Here is a table of points, one per row:
np.array([0.00, -1.61, -0.17, 2.06, -1.40, 1.36, 0.96, 1.63, 0.25, -0.02, -0.42, -0.01, 0.95, -1.87, 0.54,
          0.60, 1.15, -2.27, -0.83, 0.24, 1.07, 1.16, 0.07, -0.05])
np.array([-1.22, 0.20, 0.12, 0.45, -1.81, 1.36, 3.57, -0.70, 1.05, 0.39, -1.03, -0.57, -1.12, -0.93, -0.21,
          0.33, -1.15, -0.04, -0.05, -0.12, 1.50, 0.23, -0.69, 0.97])
np.array([-0.70, -0.55, 0.40, -1.87, -0.04, -0.73, -1.06, 2.89, -0.57, 0.68, 0.66, 0.85, -0.71, 1.69, -1.66,
          -0.06, -1.10, 0.94, -0.79, 0.62, -0.06, 1.29, 0.85, 2.12])
np.array([-1.16, -0.06, 0.37, 1.38, -0.79, -0.20, -1.61, 0.51, 0.18, -0.49, 0.64, 0.68, 0.07, 1.52, 1.50,
          2.19, 0.65, 1.39, -0.54, -1.95, -1.00, -1.07, -0.20, -0.85])
np.array([-0.21, 0.80, 1.30, -0.20, 1.12, 0.42, -0.24, 1.79, 2.98, -1.50, -0.38, -0.08, 0.72, 0.37, -0.07,
          -1.96, -1.56, 0.87, 1.61, -0.85, -0.12, 1.11, -0.64, 1.30])
np.array([1.38, 0.90, -0.79, -0.81, -0.86, 0.77, 1.22, -0.41, -1.10, -0.10, 0.53, 1.38, 0.11, -1.07, 0.00,
          -0.06, -0.31, -1.77, 1.11, 1.74, 0.17, -0.92, 0.00, 0.11])
np.array([-0.56, -0.40, -0.66, 0.16, 0.09, -1.14, -0.24, -0.46, -0.93, -0.97, -0.09, -0.47, 0.78, 0.35, 0.30,
          1.42, 0.58, 1.24, -0.19, 1.93, 0.65, -1.21, -0.51, -0.01])
np.array([2.46, 1.15, -0.82, 0.35, 1.46, 0.81, 0.81, 0.06, -0.16, -0.16, -1.07, -0.09, -0.52, 0.45, 0.03,
          0.11, 0.20, -1.37, -1.89, -1.43, -0.52, 0.03, 0.48, 0.09])
np.array([0.27, 0.37, -0.34, -0.62, -0.96, -0.25, 0.33, 0.46, -0.53, -0.71, -1.83, -0.33, 0.52, -0.42, 0.30,
          -1.46, 1.68, 0.45, 2.32, -1.61, 0.04, 0.32, 1.88, 0.16])
np.array([0.44, 1.57, 2.46, 0.38, 0.61, 1.86, -1.85, -0.64, -0.38, 0.90, -2.59, 1.56, 1.96, -0.87, -0.40,
          0.63, 1.47, 0.88, 1.06, 0.58, 0.68, 1.00, 0.93, -0.28])
np.array([0.41, 0.07, 1.20, -0.29, 1.99, -0.27, -0.41, -1.13, 0.82, -0.91, 0.96, 1.12, -1.05, -1.74, 1.28,
          0.66, -0.27, 0.64, -0.02, -0.08, -0.58, -0.23, 0.31, 1.62])
np.array([-1.69, -0.82, 1.02, 0.38, -0.99, 1.00, 0.03, -0.32, -0.08, -0.29, -0.85, 2.45, -0.87, 0.37, 0.81,
          -0.64, -1.65, -0.74, -1.22, 1.18, 0.05, -1.66, 0.26, 0.52])
np.array([-1.27, -0.73, -0.37, -0.77, 0.57, -0.56, 2.07, -1.75, -0.20, -0.22, -0.79, 0.58, -1.06, -0.53, -0.88,
          0.29, 0.64, 0.25, -0.43, -0.28, -1.00, 0.86, -1.33, -2.04])
np.array([0.70, -0.16, 2.04, 0.58, -0.71, -3.04, 0.27, 1.05, 0.15, 0.97, -0.06, -1.80, -1.67, -1.15, 0.70,
          0.12, -0.58, -0.72, 0.03, -0.15, 0.02, 0.00, -0.16, -2.24])
np.array([0.67, -1.27, 0.40, -0.54, 0.70, 0.35, 0.62, -0.63, -0.29, 0.12, 0.72, 0.86, 0.86, 0.31, 1.60,
          -2.37, 0.25, 0.58, -0.99, 0.07, 1.80, -0.78, -1.45, -0.23])
np.array([-0.60, 2.12, -1.03, -0.44, 0.59, -0.05, -1.69, -0.28, -0.25, -0.39, -0.86, -1.44, 2.29, -0.28, 1.49,
          0.97, -1.67, 1.19, -1.02, 0.52, -0.88, 1.27, -0.07, -0.44])
np.array([1.10, -1.12, -0.80, 0.21, -1.52, -0.32, -0.27, 0.97, -0.51, 0.29, -1.41, -0.38, -0.31, 0.98, -0.82,
          -1.10, 0.43, -0.79, 0.12, 2.44, 0.05, -0.45, 0.60, 0.29])
np.array([1.52, -1.07, -0.98, -0.99, -0.30, 2.59, 0.91, -0.17, -2.18, -0.88, 0.47, -1.10, 1.57, -0.91, -0.18,
          1.07, -0.38, -0.02, 1.19, 0.03, -0.06, -0.28, 0.43, -1.26])
np.array([-0.39, 0.47, -0.47, -0.37, 0.17, 0.52, -0.44, 1.19, 0.47, 0.61, -0.34, 0.31, 0.07, -0.65, -0.40,
          -1.82, 1.36, -0.14, 1.27, -1.06, -0.39, -0.67, -1.43, -0.54])
np.array([0.44, -0.18, -1.75, 0.49, -0.20, -2.07, -0.28, 0.56, -1.30, -0.49, -0.95, -0.31, 1.21, 0.61, -0.46,
          0.32, -0.06, -1.17, 1.07, -0.25, -0.63, 0.84, -1.19, 0.77])
np.array([-0.85, -2.05, 0.74, -1.09, 1.88, 0.70, 0.62, -0.56, 0.94, 0.09, 0.03, -2.19, 0.29, 0.20, 0.32,
          -1.05, 0.04, -0.83, 0.16, -0.28, -0.08, -1.24, 0.14, 0.82])
np.array([-0.91, 0.32, 2.27, 0.80, 1.28, 0.81, -1.38, -1.26, -1.04, -0.39, 1.56, -1.14, -0.70, 1.00, 0.47,
          -1.41, 0.29, -0.31, -0.11, -0.05, -1.55, 1.02, 0.20, 0.04])
np.array([-0.44, -0.98, -1.49, 1.49, -1.35, -0.87, -0.79, 0.19, -0.49, 0.31, -0.48, -0.04, -2.28, -1.16, -1.10,
          0.05, -0.48, 2.01, -1.01, -0.48, 1.85, 0.36, 0.31, -0.34])
np.array([0.43, 0.75, -0.33, 0.13, -0.16, -0.22, 0.09, -0.90, 0.92, 0.41, 1.93, 2.61, 0.61, -0.79, -0.50,
          0.67, 0.37, 1.41, -0.64, 1.15, -1.94, -0.40, 0.85, -0.72])
np.array([0.02, 0.32, -0.26, 1.00, 1.38, 1.30, 0.93, -1.38, -0.29, -0.15, 0.94, 1.91, -0.91, 1.61, -0.64,
          1.07, -1.25, -2.71, -1.22, 0.47, 0.36, 1.12, 0.52, -0.95])
np.array([1.21, -1.21, 0.86, 1.07, -2.03, -2.12, -1.07, -0.66, 0.86, 0.12, -1.68, -2.59, 0.46, 0.12, -2.34,
          0.47, -1.01, -0.33, 0.05, -1.81, 0.16, 0.06, -0.84, 1.17])
np.array([-1.12, 1.08, 1.45, -1.00, -0.10, -1.46, 0.46, 0.36, -1.16, -0.74, 1.97, -0.45, 1.44, -0.58, -0.94,
          0.21, 0.64, 0.11, -1.06, -0.90, 0.88, -1.39, 0.93, -0.93])
np.array([0.87, 1.00, -0.17, -1.51, 0.42, 0.68, -0.47, 0.07, 1.47, -0.27, -0.07, -0.71, -2.03, 0.45, -0.39,
          0.20, -0.04, 0.67, 0.27, -0.57, -0.15, -1.62, 0.29, -0.39])
np.array([0.86, -0.39, -2.12, -0.80, 0.23, 0.74, -0.21, -1.03, -0.32, 0.92, 1.62, -0.62, -1.11, 1.98, 1.22,
          0.05, -0.03, 0.31, 0.92, -0.25, -0.34, 1.54, -1.03, 0.19])
np.array([-0.55, 1.49, -0.19, 0.82, 1.32, -0.71, 0.63, -0.98, -0.16, 1.76, 2.51, 1.00, 0.68, 0.60, 1.17,
          1.49, 0.59, 1.42, 0.77, 0.04, -0.48, -0.59, 1.09, 0.33])
np.array([-1.12, -0.01, -1.89, -0.46, -0.59, -1.29, -1.50, 1.53, 1.85, 1.12, 0.38, -0.99, -0.28, 0.32, -0.75,
          -0.98, 1.19, -1.17, 0.10, 1.12, 0.51, 0.27, -0.58, 0.76])
Along one direction, these points spread out more than along any other. Take the direction at right angles to it along which they spread out most. Go by this last direction. How many in every 100 of the points above lie lower along it than each point below? Answers are rounded to whole numbers. More than half of the points above lie lower than the first one.
np.array([1.52, -1.07, -0.98, -0.99, -0.30, 2.59, 0.91, -0.17, -2.18, -0.88, 0.47, -1.10, 1.57, -0.91, -0.18,
          1.07, -0.38, -0.02, 1.19, 0.03, -0.06, -0.28, 0.43, -1.26]) ~ 84
np.array([-0.60, 2.12, -1.03, -0.44, 0.59, -0.05, -1.69, -0.28, -0.25, -0.39, -0.86, -1.44, 2.29, -0.28, 1.49,
          0.97, -1.67, 1.19, -1.02, 0.52, -0.88, 1.27, -0.07, -0.44]) ~ 10
np.array([0.41, 0.07, 1.20, -0.29, 1.99, -0.27, -0.41, -1.13, 0.82, -0.91, 0.96, 1.12, -1.05, -1.74, 1.28,
          0.66, -0.27, 0.64, -0.02, -0.08, -0.58, -0.23, 0.31, 1.62]) ~ 26
np.array([0.43, 0.75, -0.33, 0.13, -0.16, -0.22, 0.09, -0.90, 0.92, 0.41, 1.93, 2.61, 0.61, -0.79, -0.50,
          0.67, 0.37, 1.41, -0.64, 1.15, -1.94, -0.40, 0.85, -0.72]) ~ 48
np.array([-0.39, 0.47, -0.47, -0.37, 0.17, 0.52, -0.44, 1.19, 0.47, 0.61, -0.34, 0.31, 0.07, -0.65, -0.40,
          -1.82, 1.36, -0.14, 1.27, -1.06, -0.39, -0.67, -1.43, -0.54]) ~ 39
np.array([0.02, 0.32, -0.26, 1.00, 1.38, 1.30, 0.93, -1.38, -0.29, -0.15, 0.94, 1.91, -0.91, 1.61, -0.64,
          1.07, -1.25, -2.71, -1.22, 0.47, 0.36, 1.12, 0.52, -0.95]) ~ 87
np.array([-0.21, 0.80, 1.30, -0.20, 1.12, 0.42, -0.24, 1.79, 2.98, -1.50, -0.38, -0.08, 0.72, 0.37, -0.07,
          -1.96, -1.56, 0.87, 1.61, -0.85, -0.12, 1.11, -0.64, 1.30]) ~ 0
np.array([0.27, 0.37, -0.34, -0.62, -0.96, -0.25, 0.33, 0.46, -0.53, -0.71, -1.83, -0.33, 0.52, -0.42, 0.30,
          -1.46, 1.68, 0.45, 2.32, -1.61, 0.04, 0.32, 1.88, 0.16]) ~ 45
np.array([-0.55, 1.49, -0.19, 0.82, 1.32, -0.71, 0.63, -0.98, -0.16, 1.76, 2.51, 1.00, 0.68, 0.60, 1.17,
          1.49, 0.59, 1.42, 0.77, 0.04, -0.48, -0.59, 1.09, 0.33]) ~ 16
np.array([-1.12, 1.08, 1.45, -1.00, -0.10, -1.46, 0.46, 0.36, -1.16, -0.74, 1.97, -0.45, 1.44, -0.58, -0.94,
          0.21, 0.64, 0.11, -1.06, -0.90, 0.88, -1.39, 0.93, -0.93]) ~ 29
np.array([-1.16, -0.06, 0.37, 1.38, -0.79, -0.20, -1.61, 0.51, 0.18, -0.49, 0.64, 0.68, 0.07, 1.52, 1.50,
          2.19, 0.65, 1.39, -0.54, -1.95, -1.00, -1.07, -0.20, -0.85]) ~ 3
